Rotation paths and how fast each direction turns (deg/step)
Each turn is a multiple of 5 degrees from 10 to 175, or 0.
Each row of a path follows its step; steps can be skipped.

step 0: [ 11  -8   5  -4  33 -11   8  -6  19   0   2   6 -11   1 -12  -1   9   8
  20  -7  -5  -7   0  20  13 -11   6 -19  12   1  13   3 -10   4  -6  -1
  15]
step 2: [ -2   7 -14 -10  12  12  13 -17  -8  -7  19  -1  -4   0   1  -1   2   0
  11  15   2 -29  -4  12   8   0  13  11  21   7   6  14 -13   7 -17 -10
  -4]
step 5: [ 11 -15  17  -9   0 -17   2  -5  -3  -2   1 -17   6  10 -15   8   7  -7
  15   5  -7   6  -5   7  33  -7  19   0  14  -6  -8   3  -4  -3  17 -15
  -3]
step 8: [ 26  10 -13 -18  19   6   8   9  -1 -13  -9  26  -4   2 -16   6   7  -8
  -2   7  -3  -2  11   8  -4 -13   2   0  17 -18  -5  -3   0   4   1 -19
   5]
step 9: [ 16 -16   8 -29  12   9  10   1 -12 -32 -10   7  -1   3  -5  20  -2  -4
  -4   2  -6  -5 -11   8   0 -23   0   7  12  -2  -3  -8   0   3  11 -12
  -7]
step 10: [ -8  -9  -4 -19  13  11   6  -6 -10 -17  -5  -4  28  -8   6   7   2 -22
 -10   4   2 -14  -8  20  15 -16  -3  10  12  -5  -9   0 -11   9  16  -6
   7]
step 12: [ -3  -1  -7  20  24  -6  11   4   4   1 -11  24   7  16  -8  -5 -14   1
   2   5 -15  -5   2  20  17 -10   3   5 -13 -17  -8   0  -7  21  13 -13
   3]
step 13: [  6  -7   4  -2  13 -13   6  -3  10 -17   4  11  -2  19 -19  20  -9   1
   7   2 -22   7  -1  21   8   0  -3   5  -7 -14  20  10 -11  20   1 -10
 -10]
step 19: [ -4 -10 -20 -10  18  -4 -11   0  -2  -5   8  -6   8  11 -27 -19   1  13
 -19  -6  -2 -11 -10  11   1   1  16  -4  16   8   0  14 -12  15 -13  -7
  -1]
step 22: [  6 -19  17 -21   4  -9  -3   1 -26  -6  18   1   5   6  -1   6   6 -10
  -2   4  -8 -24   2   8   2  -1  15   8  -9   3  -8   1  16   7  10 -19
 -19]
step 23: [ -3 -10  -1  -9   6 -10 -19  14  -8  -1  17   1   6  12   6  -4  17 -24
 -16   9   1 -15  13  14  13   8   9  10  13   8 -10   3  -3  17   9 -16
   2]
[  5   6   3   0   0   2  -2  -4   1   3   4  -8   1   1 -12 -10   1   4
   5   6   3   0  -5  -7  -1   1   6   2   4  -1   2   1   1  -1   2   3
  -4] -> 25
[-2  0  0 -1 -1  9 -4 -3 -3  4  7  4  1 -1  1 -7  4 -1 -3 -8  4  0 -2  4
  5  4 -4 -4  2 -3 -4  6  9  7 -3  3 -1] -> 90
[-1 -7  7  3  2  1 -1 -3 -4 -2 -8  6 -3  3  4 -3 -6  7 -7  0  3 -1 -4 -3
 -6  0 10  2  1 -1 -3  2  4 -1 -4  2 -4] -> 140
[-2 -7  2  4 -4  1 -3 -1 -4  6  1 -1 -3  7 -3  4  3 -8  5  4 -4  4  4  0
  2  6  6 11 -6 -5 -1 -1  1  4 -6  2  2] -> 40
[-1 -2  2  6  7 -2 -9  4 -1 -1  7 -7 -4 -2  4  2  0  4  3 -2  8 -6  9 -2
 -2  4  1 -2 -2  5  2 -6  4 -2 -3 -3  3] -> 10
[-3  3  1 10  6  0 -5 -7  5 -9  0 -1  3 -5 -2 -3  1  1  0  0 -7  4 -3  7
 -5 -1 -7  5 -3 -2  2 -5  2  1 -3  4 -3] -> 20

step 0: [ 15   3   3   4 -21  -1  12  -4 -41 -13  -1  17   9   2  -2   2   5 -10
  16   4  -3   3 -18  -7  15   9   1   2 -11  19 -10  -6   7 -18  -2   0
  15]
step 2: [ 12 -17   9   9  12  -7 -22   6  -3  -9   7  10 -14 -33   5 -10 -12  -3
  10  -6  23  -8  -2   5 -16   0  -1  -6   9  13  20  19   5   5   9  -2
   4]
step 3: [ -8 -16   3  10  10  14 -31  -3 -18   5 -21   1  -2   0  -2 -15  11   3
 -16  -1   2   9 -13 -22   2   0  -6  -4 -18   0  26  -4  11  -6   6 -10
 -11]
step 4: [  4   1 -20  -9 -17 -10 -12 -17  16  10 -18 -18  -5  17 -24 -22  -3 -11
  -5   4   2 -27  -4 -11  -1  11   0  -6  -7  14   7  -1  13  -6  -6  -8
   5]
step 7: [  5  24  -1   0  -4  -2 -10   2  -8 -10 -17 -19  17 -13 -10   9  12   6
  12 -19  12 -17   1  -8   8 -23 -15   5  20 -17  10  -7 -11 -16  -6   5
  10]
step 8: [  7  37 -16   5  -5   8   1  10  -2   7  -2   8 -14 -17  -6 -11  -6  -5
 -17  11  -3  -2 -11  25   0  -8 -16   8  14 -14  17  -1  12 -12   4   8
 -15]
step 9: [ 16   2 -13   8 -10   6  -9  19  -8   7  11  16  22   0   1 -14  -1  -5
   0   9 -13  -2  10  13  17 -14 -24 -14  -9  26   4  -8  -1  15  16  -4
  -6]
step 10: [-11   3   3   2  10  -3   2  16  13   9  12   5   0  19 -20   0  22  -6
  -3   3  -4  -8   7  -5  -4  -3 -19 -32  -9 -12  17  15 -25  10  -5 -13
   3]
step 16: [ -1   0  15  -6   3  -1  18  24  -1 -18 -20   6   8   0   5   4   9 -12
   5  -9 -12 -27 -11 -16  19   4 -18   7  -6   8  -8  11  15  -9 -14  -8
   1]
step 21: [  6  -4  -5 -11  20  15 -19 -21  -9  17 -14  17  16  -4   7  -7 -14  -7
  -6  -6  -1   6  -2 -15   6  11  -3  13 -22  -4  20  -9   9   2 -15 -13
 -17]
step 22: [  3   9  -9 -15   2 -18 -15  -6   5  -4  -7  -7   5  18 -22 -14 -14  -6
   7  -1  -4 -17   2 -10  17   0  16   1   3  22  19 -12 -16 -12 -23  -6
   7]
[ 1  2 -4  8  2 -3  0  9 -5  2  2  7 -7  0  4 -3 12  1  7  3  1 -5 -5 -1
 -1  1  0 -3  3  2 -1  1 -1  3  5 -3 -6] -> 45
[ 1 -4  0 -3  7  0 -1  2  5 -4  1  4 -2 -2 -2  1  1 11  2 -3 -2  6  6  3
  0  3  2 -8  6  4  3  2 -9 -3  3 -2  8] -> 85
[11  1 -2  7  5 -1 -3 -7  4 -3 -2 -9 -1 -1 -4 -6  4  0  6  2  3  3 -2  2
  4  5 -2  6 -2  0 10 -4 -1  2 -1 -1  0] -> 20
[-2  0  7  3  5 -4 -2 -6 -3  3 -2  4 -3 -3 -1 -6 -6  1 -1 -1  2  0 -7 -6
  6  3  5  5  0  3 -6  7  3 -2  3 -8  8] -> 20
[-2  3  4 -1 -4 -6  1  5  2  8 -3 -7  4  1 -1  0 -6  0 10  3  5  0  8 -4
 -5 -2  0  3  1  7  2 -2 -2  1 10  0  1] -> 140
[-2 -4  5  4 -2  2  8 -4 -3 -1 -7  1  3  2 -2  1 -4  5  3  8 -7  0 -4  2
  0 -1 -3 -2 10 -2  2  2 -2 11 -2 -1 -1] -> 20
[-10  -2  -1  -1   7   2  -2   1  -1  -3   1  -2  -4  -2   1  -6  -4   0
   2  -7   0  -2  -8   1  -2  -7  -2   6   3   4   3  -5  -6   1   1  12
   2] -> 70
[  5  -3  -1   3  -4   0  -1   1   1  -2   3  -3  11 -10   7  -5   2  -1
   3   1  -1  -1  -1  -9   2   0   0  -6   6   5  -4  -2   4   0  -6   5
   6] -> 160

step 0: [  3  -5  17 -24  -3   6   3  10   4  -9   3  -6  -4 -10  -5  19 -41  -7
  -7  -5   0   7   3  -2  17  16   0  13  -3   5 -18   7   0  -4  -5 -20
  27]
step 1: [  0 -14   3 -18  20   8   6  -3   3   5  -1   8   0  -9 -14   7 -28  29
   0  -7   7  -9 -16 -24 -11 -17 -14 -16   5  -5   5  -5   9   5   0  -7
  21]
step 3: [ 12 -14  14  -2 -11  17   4   1  10 -19  12  -9  -3 -23   5   8  -5   3
   6  -5  -8   9   9 -10   2  -1 -18  25   9   8  -6 -11   7 -20   2 -33
  -9]
step 7: [ 10 -11  -1 -11  -3   0  -5  13  -7   8  -5 -30  -1 -22  13 -16  -2   2
 -11  -2 -15   0 -15 -16  -3 -13 -28  10   3  -8  -7   7  -7  -4  -3 -28
   5]
step 9: [ 13  -9  18  -7  -7  -3   8   3 -25  -8  10   0  14  -5 -10  11 -13 -14
  12 -14   3  16  -2  -9  -6  23   0 -20  17   1  -7  21   5 -11  11 -17
  17]
step 14: [-10   4  -5 -16   4 -12  12  16 -11 -14   4  -7  17  -1 -12  13   0   6
  -7 -23   5   6  -7 -17 -23   3 -18 -11  13 -10 -16  -8 -17   8   9  -5
  25]
step 15: [  7 -14   6  -9  16   7  -3  -5   4  -9  -7  -7  17 -10  -9  27  14   0
   9 -16   2  12  20 -36  15  -2  -4  17  -9  -7 -11  -7   7  -1   6 -16
   6]
step 16: [ -5 -23   1 -11  -2  17  -6   1  -5  12  18   3  -3 -18  17   9  -8   2
   4  10  19  -9 -18 -32   1  11 -10  21   6   0  -5  13  -8  -4   7 -20
   5]
step 18: [  2   4  20 -28   9   6   4   7   3 -17  -7  -1   8   6  -6  22 -13  11
   9 -12  15   5   1  -8  -6  -2   6 -14   2  -5  -6 -14  15 -16  -6 -28
  27]
step 19: [ 19  -4  -4 -13  18  -1  -1   0  -3   7  12  -7   6 -23  -7   2 -12  13
 -18 -26  -1  -2  -7 -37  -5  14 -12   3  12 -10   1  -8   2  -3   1 -17
  -5]
step 23: [ -4  -3  -4 -36  -5   2  -5  37   2  -2  13  -8  10  -4  -5  -7 -13  11
   9 -17   2 -11  -2 -18  -4   1 -23 -11   3   9   4  -7  17   3  -6 -11
   8]
[  3  -3   0  -6  -4  -2  -4   0   9   2  -1  -6  -2   0  -1   6   0  -2
   6   1 -10  -3  11   5   4  -2   3   3  -8  -2  -2  -4   2   3  -2  -2
   3] -> 145
[ 0 -3  0 12 -3  3 -3  7  0  7  1  4 -9 -2  2  2 -1  3 -3 -2  5  2  4  7
  4 -1 -1  5 -1 -1 -6  7  1 -2  5 -5  4] -> 85
[ -5  -4  -2   2   4   2  -1   4   1   5  -7  -2  -1  -5  -6   1  -2   3
   1 -13   0  -2   4  -9   3   0   4  -3   2   1   3   3  -2   4  -4   8
   0] -> 80
[-2 -5  3  1 -1 -2 -5  0 -4  0  4  7  8  1  3  4 -2 -2  5  1 -2  3 -5 -3
  3  2  3  9 -7  6 -6  1 -1  2  2 11  0] -> 65
[-1 -4 -4 -1  2  1 -8 -5 -3  1 -3 -4  2  8 -4  6  5  5 -1  0  3  9 -4  2
  1 -6  5 -3  2 -9 -3 -2  5 -6  2  3  0] -> 110
[ 5 -7  5 -2  2  4  3 -3 -3  2 -4  7  2  2  6  5  5  3  1 -5 -3 -6 -1 10
 -2  1 -4 -3  5 -1  3 -1 -6 -1 -4  4  6] -> 90
[  9   1   1  -1   0   2   0  -3   6   2   2   3   0  -5   3  -1   0   2
   0   5  -1   8   5  -5   5   8   4  -3   6  -1  -5   3  -2 -10  -9   3
   0] -> 115

step 3: [ -4  -4 -22  -2   4  -5 -17 -12   7   3   7  -3  -3  -9 -13  18   4  -2
   4  35   9  10   9  -2 -10  23 -22 -15  -7   9  -2  -4  -1  35   5  12
 -13]
step 6: [-18   1 -10  -8 -18   3   1   3  11 -12   4 -21 -22 -11  11  -8   7   2
   7  17 -14  10   3  19  11  -6  -2  11   6  16  16 -23   2  35   0  12
   3]
step 8: [  8  -3 -13   2 -15   1 -16   4   6 -17   8   7  -9   5  -9 -15   2  18
 -11  26 -22   5  -4   4  -8  22  -2 -16  13  -1  -3  13  12  38   7  -1
  -9]
step 10: [  3 -10 -10  -9 -15   8   7  21  -3 -15 -16   6   1   0   3   0   5 -23
  12  21 -25  25 -14  16  -9  -2 -13 -12   2 -11  22   2 -13  21  -4   4
   6]
step 12: [ 10   9 -21  15 -19  23   9  19  -5  -1  -1   4 -11 -11   1 -12  21   9
   4  -5 -27   7 -16   5 -13  -7   9  -6  -2  27   5  18  11  18   0   4
  -3]
step 15: [-19  -6  -5  -1  -3  19  10   1  -2  12 -16   7  16   9   5   1  11 -16
   2  11  -7  15 -10   6 -39   6 -20 -16 -17   6   5  24   2  19  12   0
  -1]
step 16: [ 15  -5 -11   4  13  11 -10   2  18  -4   7   6  -5  -8  -7   4   4   4
 -10  14 -27  19   8  21 -23   1 -15  19   2  26  11   5   4  23   9  20
   1]
step 19: [-33 -12  16   2 -10  10 -13  -9  11   9  -3   2 -10 -17  -1 -18   2  13
  -2   4   5   0   9   3 -23  -4 -11  -6 -10  22   2  -5  20  34  11   1
   6]
step 21: [  3   9 -16   0  -3   9 -16 -18  23   0  14  -6   4   0   1  10 -13  -9
   9  18  -4  17  22  12 -16  10 -20  -6  -5  -2  -1  -3  -7  41  -1  -4
   7]
step 23: [-23   3 -15 -17 -16  26  -7   6  12   0   1  -6 -21  11   0 -12  19   4
   5  16  -7  15   5 -11 -25  -9 -12 -13   2 -20   1   6   7  15   0  14
   7]
step 26: [  6  -3 -24   8 -10  -1  -4 -10  24  -5   6  -1   0   2 -16  -9   4  -5
  11  28 -17   5  -9   2 -14  17  11 -10  19   4   8  18   8  29  16 -15
   4]
[ 0  1 -4 -1  3 -1  5 -1 -1  0 -3  4 -1 -7  2  5 -7 -6  7 -4  3 -1  1  6
  8  0 -4 -6  2 -4 -4 -5 -9  6 -4  4 -5] -> 100
[-10   5   3  -3  -1   6  -1  -4   5   4   2   2   9   2   3   5   2   5
   4   0   9  -2   4  -3  -3   1  -4  -1  -6  -3   1   4   1   1  -8  -3
  -1] -> 175
[ -1  -2   6  -5   4  -7 -10   1  -4  -4   0   5   6  -3  -6   2  -3   9
  -4   3   2   1   1   0   6  -2  -3   4   1   7  -1  -3   0   8  -2   3
   3] -> 135
[ 2  0  2 -2  1  6  5  7 -1 -4 -7  3  7 -1  0  0 -2  7  4  2 -7 -2 -6  3
  5  4  6  0  3  2  6  8 -3 -2 -3 -5 -5] -> 20
[-4 -5 -8 10  4 -6 -5 -7  1  2  4  6  2  1  0 -6  5  1  2 -1 -2  4 -6  0
  2  0  0  2  0  0  9  0 -3 -4 -7  2 -5] -> 175
[ -2  -5   3   2  -7   8   3  -4 -11   1   6   1   5  -6  -2   0   9  -1
   1  -6  -3   0   0   1   4  -5   1   1  -3   4  -6  -3  -5  -1   2  -4
   2] -> 140
[ 2  0 -3 -6  6  6  5  3  3 -2  7  2 -2 -5 -3  5 -1  1 -7  5  0 10 -3 -4
  1 -6 -3  0 -7 -2  4  0 -6 -6 -2  3  3] -> 60
